In the data rows, the value 128 means zero.
Here are some points, one per row:
[ 88 144 199  65 116 126 148 107 158 154 178 134 151 141  64 128 190 118
 139 142  87 162  96 105 115  83 139 122 181  90 159 182 124  99 164  66
 115 126  98 142  99 105 167 170 110 118 115 115]
[102 127 110 126 152 138 195 141 157 221  91  86 112 198 151 173  41 159
 175  71 173 136  98 153 129  64 171  93 127 170 107 128  60 139 213 152
 155 186 187 184 169 149  22  84   0  55  41  72]
[ 95 206 155  56 141 131  92 123 153 166 184 145 158 124 152  90 110  97
 139 198  91 120  92 117  78 165 134 133 156 103 116  69 176  82 154  97
 143 103 137 196  84 111 150 150 126 101 114 129]
[ 87 142  40 140 105 142 171  91  73 169 146 177  75 210 113 130 202 169
 106 137 194  59 124 113 153 147  73  71  81 139  73 156 104 211 172 180
 153 102 124 114 152 137  70 152 226 111  79  50]
[177 164 137 128 122  85  91 135  94 126 120 103 101 103 103  80 134 103
 107 119 215 143 185 202 142  20 163 102 133 112 104  67 120 126 102  68
  67 182 154 182 136 185  95 119 214 143 204 130]
[138  95 167 134 121 233 214 144  77 109  88  82 125  91  88 158  68  44
  59  76 141 109 118 100  90 198 148 109 162 167 150 168 127 144 103 121
 171  91 139 121 165 131 107  99 187 156 155 158]
[150  83 189 180 218  52  72  92 109 122 121 111 135 106  94  62  87 113
  80  80 114 153 118 207 150 172 176  85 124 179 129 153 143 129 160 161
 157 103 156  66 123 115 130 121 158 169 131 102]
[ 90 107 152 102 106 135  91 160 132 154 149 114 159 164 186 134 151  92
 140 120 210 144  95 171 104 173 108 140 118  57 112 165 169 157  99  87
 111 112  54 113 144  74 202 213  80  44 116 134]
[ 36 193 138  99  49 115  93 171 155 142 157 184 146 105 105  90 132 144
 124 131 102 151 141  73 124 131 179 114 121 126 124 170 167 118  70 138
 113 151  84 170 177  88 128 181  66 143 170 115]
[174 143 114 109 117 111  55 128  82 107 132 123 114  85 113  91 105 118
 103 103 148 151 249 138 175 134 152 101 103  62 148 152  39 157 219 158
 103 129 166 145  84 175 117 114 102 146 163 187]
[ 91 149 178 105 156 112 110 132 141 145 155 164 166 173 100  90 136 104
 108 160 139 177 132   6  96 114 108 163  96  73 139 105 130 137 133  76
 158 230 103 140 133  73 144 154 124 149  75 164]
[ 63  66  81  63 173  80 132 115 113 102 111  92 140 123 180 190 116 180
 158  85 117  79 162 103 149  71 184 118 132 218 113  69  96 234 155 136
 130 133 112 176 144 152 222 104 119 157  83 111]
[ 97 103 147 191 189 176 112 208 187 184 172 174  98 132 167 209 163 121
  70 167 132 108 139 112 124 128  67 105 112 189 145 134 103  95  92 154
  91  90 107 113 130  80 111  25 123  55 114  98]
[126 144 138 193 162 218  91  91  99 113 101  91 105 141  91  88  95  94
 142  92  45 125 189 202 197 202 119  77  95 145 108 116 114 100 114  52
 111 136 112 153 175 171 133 111 152 145 138 190]
[144 123 117  45  78  75 160 136 161 148 155 141 160 214 180  44 111  71
 157 153  92 153 134 132 133 113 120 135 165 110 155 195 138 104  35 144
 139 133  79 165 116  77 140 158 182 109  78 138]
[150 190 117  64 139 130 146 193 183 129 180 153 168 146  91 126 121 136
 151  65 132 175 129  99 117 104 133 113 160 111 129  66 186 134 122 109
 173  98  68  31  58 110 113 136 103 105 157 193]
[149 132 175 109 155 179 217 134  78 124  96  79 130  44  73 149  70  68
  81 172 149  94 133 176 226 142  62 199 132 140  94 164 148 173  91 134
 155 132 110  85 138 153 104  92 108 147 159  93]
[182 186 101 152 199 107 141 134 112  70  85 105  69 143 119  77 117 115
  13 104 141  84 125 153 168  91 152 127  70 166 168 145 156  61 197 124
 116 120 123 186  94 137 163 137 116 196 132 163]
[163 197 222 207 147  75 158  77 123 104 103 112 115  90 135  64 109 102
 129  46 145 102 173 138 144 129  94 113 138 157  80 124  85  92 166 121
 103  85 139 105 194 160 160 124 170 112 141 169]
[ 50 129  96 108 112 125 136  99 123 116 144 217 153 102 133  82 150  77
 146 137 121 176 191 116 105 103 151 174 141 123 170 131 208  66 173  69
 164 131 127 142 139  72 130 156  87 104 138 100]
[160 169 154 191  87  48  59  39  41 130  53  92 120 114 122 223 194 137
 134 173 165 189  82 100 156 181 134 161 133 165 138 154 114 105  28 117
 154 117 109 131  93 183 113  89 148 125 153 166]
[139 175 145  74 138 147 171 112 194 189 144 170 170 153  98 144 136 122
 190  67 106 112 136 117 135  95 141 153  89 107 136 111 164  99 111 112
  51  93 122  45  54  62 141 162  95 170 168 179]
[ 97 116  75 102 183  79 161 133  57 113 107 116  92 113 123 165  77 211
 193  88  93  82 132 164  74  55 136  78 164  67 183 105 109 122 104 177
 185 158 174 157 155 142 188 160 115 140 133 194]
[ 82 115 155  81  58 122 126 103 214 167 143 148 170 152 112  80 169  90
 102 145 104 157 133 169  67 123 140 166  98  83 168  79 126 126  99 174
 161 102  84 168 153 121 115 163  86 160 131 155]
[113  83 103 106 121 123  99 175 169 112  88 200  66 162 165 212 175 107
  89 152 123 164 101 133 141 175 103 215 102 135  54 163  61 121  87  85
 156  51 195  96 139 156  97 129 196 108 112 123]
[139  93 170 153 168 176 174 172 166 111  91  81  86  37  54  50  99 137
 121  54 103  67  63 125 125 228 133 186 145 169 155 175 135 181 114 144
 123 178 169 141  84 142  91 109 173  87 139 128]
[120 156 121 118 150 107 142 146  93 111 213 132 185 197  59 135  88 116
 177 106  73 208 127 110  64 125 112 197 134 110 103  93 177 106 135 164
  58 108 111 170 101  86 125 159 101 133 200  80]
[201  99 160 199 170 167  87 143  87 118  97 122  99 111  90  74 106  89
 112 112  61  93  74  87 190  88 169 137 192 158 124  92 146 168 196 179
  90  67 117 118 174 146  81 157 121 144 134 196]
[145  84 215 137  48 146 161 127  71  25 191 160  39 152 195 170 186 203
 114 152 136 140 115 150 172 185 145 174 115 127  87  93 107 120  81 139
 136  97 154  95 129 120  95  78 132 102  93 106]
[145 195 162 144 153 198  74  51 120  56  87  51  87  95 136 124  49 122
 116 176 179 181 155 142 114 141 139 203 111 165 181 183 142 183  42 118
 110  82 157  76 136 157 112 125 155 114  80 122]
[139  68  81  80 142 107 117  96 134 132  86  87 178 125 156 174  75 165
 158  74 146  64 147  62 189 114 162  90 142  57 173  72 132  45 140 195
 170 179 172 152 179 175 187 152 151 100 173  53]
[110  90  86 186 100 161 161 136 147 113 188 177 189 147 155 150 183 123
  58 144 103 122  90 112 128 107  92  55  96 171  87 165 158 165  94 139
 102 128 249  93 108 215 127 110 105  51  66 100]
[224  94 109 129  93  56  95  86 146  84  92 118 141  73  57 222  89 208
 119 207 186 100 174 184 115 163  94  78 130 169 108 129 131 111 129 120
  96 164 146 145 127  94  68 169 144 123 110 196]
[120  69 137 221 115 157 120 141 187 145 255 186 125 143 193 203 110 106
  84 140 141  53  96 127 113 126  83 126 117 166 137 157  87 114  98 100
 145 118 118 110  87 141  89  65 111 143 114  93]
[128 111  44  64 191 117 114 110 123  91 143  97 133  46 182 179 168 155
 209 103 143 141  68 125 127 133 129  67 128 115 158 137 114 122 188 142
  94 141 142 182 206 134  80  66 148 216  81 106]
[154 149 139 128 158 193 144 158 138 160  99 207 173 133 136  61 153 135
 170 135 132 173 105 118  92 133  95 128 182 101 124  90  74 112  71 115
 138 125  78 142  41  91 165 182  71 152 104  86]
[200  66  91  83 160 148 102 105 127 147  76  99 104 127 145 163 125 193
 172 102 109  82 174 104  90  72 183  87 103  47  66 172 184 148 149 187
 169 164 139 186 126 143 195  41 105 144 152  89]
[175 200 106 115  21  73  77 168 130 143 151 165 171 146  60 114 157  80
 158 112  69 125 146 152  77 133 109 177 124 124 178  95 154 150 150 101
 175 141 127 130 195  68 212 128  91 131  90  72]
[136 192  67 192 159 123 153  95 148  84 106  94  50  97 117 127 114  49
  59 138  63 118 104 153 146 127 219 118 209  93 121 114  90 138 199 201
  84 228  82  79 109 127 181 137 138 151 168 144]
[ 83 154 118 209  63 135 179 158 177 166 111 114 207 141 188 116 106 186
 112 135 122 168 118 122 159 144 118 153 127  24 148 125 156 179 112  63
 113  37  72 156 107  48 119 153 140  86 115 104]
[154 138 132 148 159 133 181 188 140 166 159 113 157 103 130  94 165  86
 199 195  96 131 155  80  90 119 182 137  70  96 138  98 153  93 116 104
 171  90  82  90  54 113 117 206 104 125  87 106]
[ 90  79 129  99  64 137  96 134  98 114  71  88  97  95 222 186 149 146
 192 107 123 153  88 139 129  59  66 124  59 192 106 102 140 121 225 195
 137 206 128 129 105 132 110 118 202 148 168 152]
[138  66  75 138  45  92 108 128 131 120 115  99  74 102  50  66  76 194
 204 232 236 178 115 127 137 121 111  97 139 174 104  98  92  93 155 107
  93 101 157 115 156 169 192 102 163 209 183 167]
[ 94  66 104 150 130 118 137 158 122 181 127 200 139 191 172 142 169 178
  71 157 118  94 105 121  95 176  91 146 126 163 158 154 137 130  96 103
  44 161 117  47 145 246  95  72 112  98  92  99]
[121 111 109 138 124 152  98  89  87  80  93  54 125 168 206 129 236 193
 117 194 143  63 133 124 115 154  43 111 177 150 104 147  82 149 107 130
 176 149 177  80 144  92  55 130 106 137 209 136]
Along one direction, these points spread out more than along any other. Take the direction at right angles to it along which they spread out most. Go by this last direction. How far along it is each point below, from 0 to 99? The average is 50, and the first point in the table lies past the average. One standard deviation of the points above along it is 16.
[177 164 137 128 122  85  91 135  94 126 120 103 101 103 103  80 134 103
 107 119 215 143 185 202 142  20 163 102 133 112 104  67 120 126 102  68
  67 182 154 182 136 185  95 119 214 143 204 130] --> 69
[110  90  86 186 100 161 161 136 147 113 188 177 189 147 155 150 183 123
  58 144 103 122  90 112 128 107  92  55  96 171  87 165 158 165  94 139
 102 128 249  93 108 215 127 110 105  51  66 100] --> 18
[150 190 117  64 139 130 146 193 183 129 180 153 168 146  91 126 121 136
 151  65 132 175 129  99 117 104 133 113 160 111 129  66 186 134 122 109
 173  98  68  31  58 110 113 136 103 105 157 193] --> 57
[154 138 132 148 159 133 181 188 140 166 159 113 157 103 130  94 165  86
 199 195  96 131 155  80  90 119 182 137  70  96 138  98 153  93 116 104
 171  90  82  90  54 113 117 206 104 125  87 106] --> 52
[138  95 167 134 121 233 214 144  77 109  88  82 125  91  88 158  68  44
  59  76 141 109 118 100  90 198 148 109 162 167 150 168 127 144 103 121
 171  91 139 121 165 131 107  99 187 156 155 158] --> 47
[149 132 175 109 155 179 217 134  78 124  96  79 130  44  73 149  70  68
  81 172 149  94 133 176 226 142  62 199 132 140  94 164 148 173  91 134
 155 132 110  85 138 153 104  92 108 147 159  93] --> 45
[182 186 101 152 199 107 141 134 112  70  85 105  69 143 119  77 117 115
  13 104 141  84 125 153 168  91 152 127  70 166 168 145 156  61 197 124
 116 120 123 186  94 137 163 137 116 196 132 163] --> 69
[126 144 138 193 162 218  91  91  99 113 101  91 105 141  91  88  95  94
 142  92  45 125 189 202 197 202 119  77  95 145 108 116 114 100 114  52
 111 136 112 153 175 171 133 111 152 145 138 190] --> 59
[139  68  81  80 142 107 117  96 134 132  86  87 178 125 156 174  75 165
 158  74 146  64 147  62 189 114 162  90 142  57 173  72 132  45 140 195
 170 179 172 152 179 175 187 152 151 100 173  53] --> 69
[145  84 215 137  48 146 161 127  71  25 191 160  39 152 195 170 186 203
 114 152 136 140 115 150 172 185 145 174 115 127  87  93 107 120  81 139
 136  97 154  95 129 120  95  78 132 102  93 106] --> 22
[ 90  79 129  99  64 137  96 134  98 114  71  88  97  95 222 186 149 146
 192 107 123 153  88 139 129  59  66 124  59 192 106 102 140 121 225 195
 137 206 128 129 105 132 110 118 202 148 168 152] --> 52
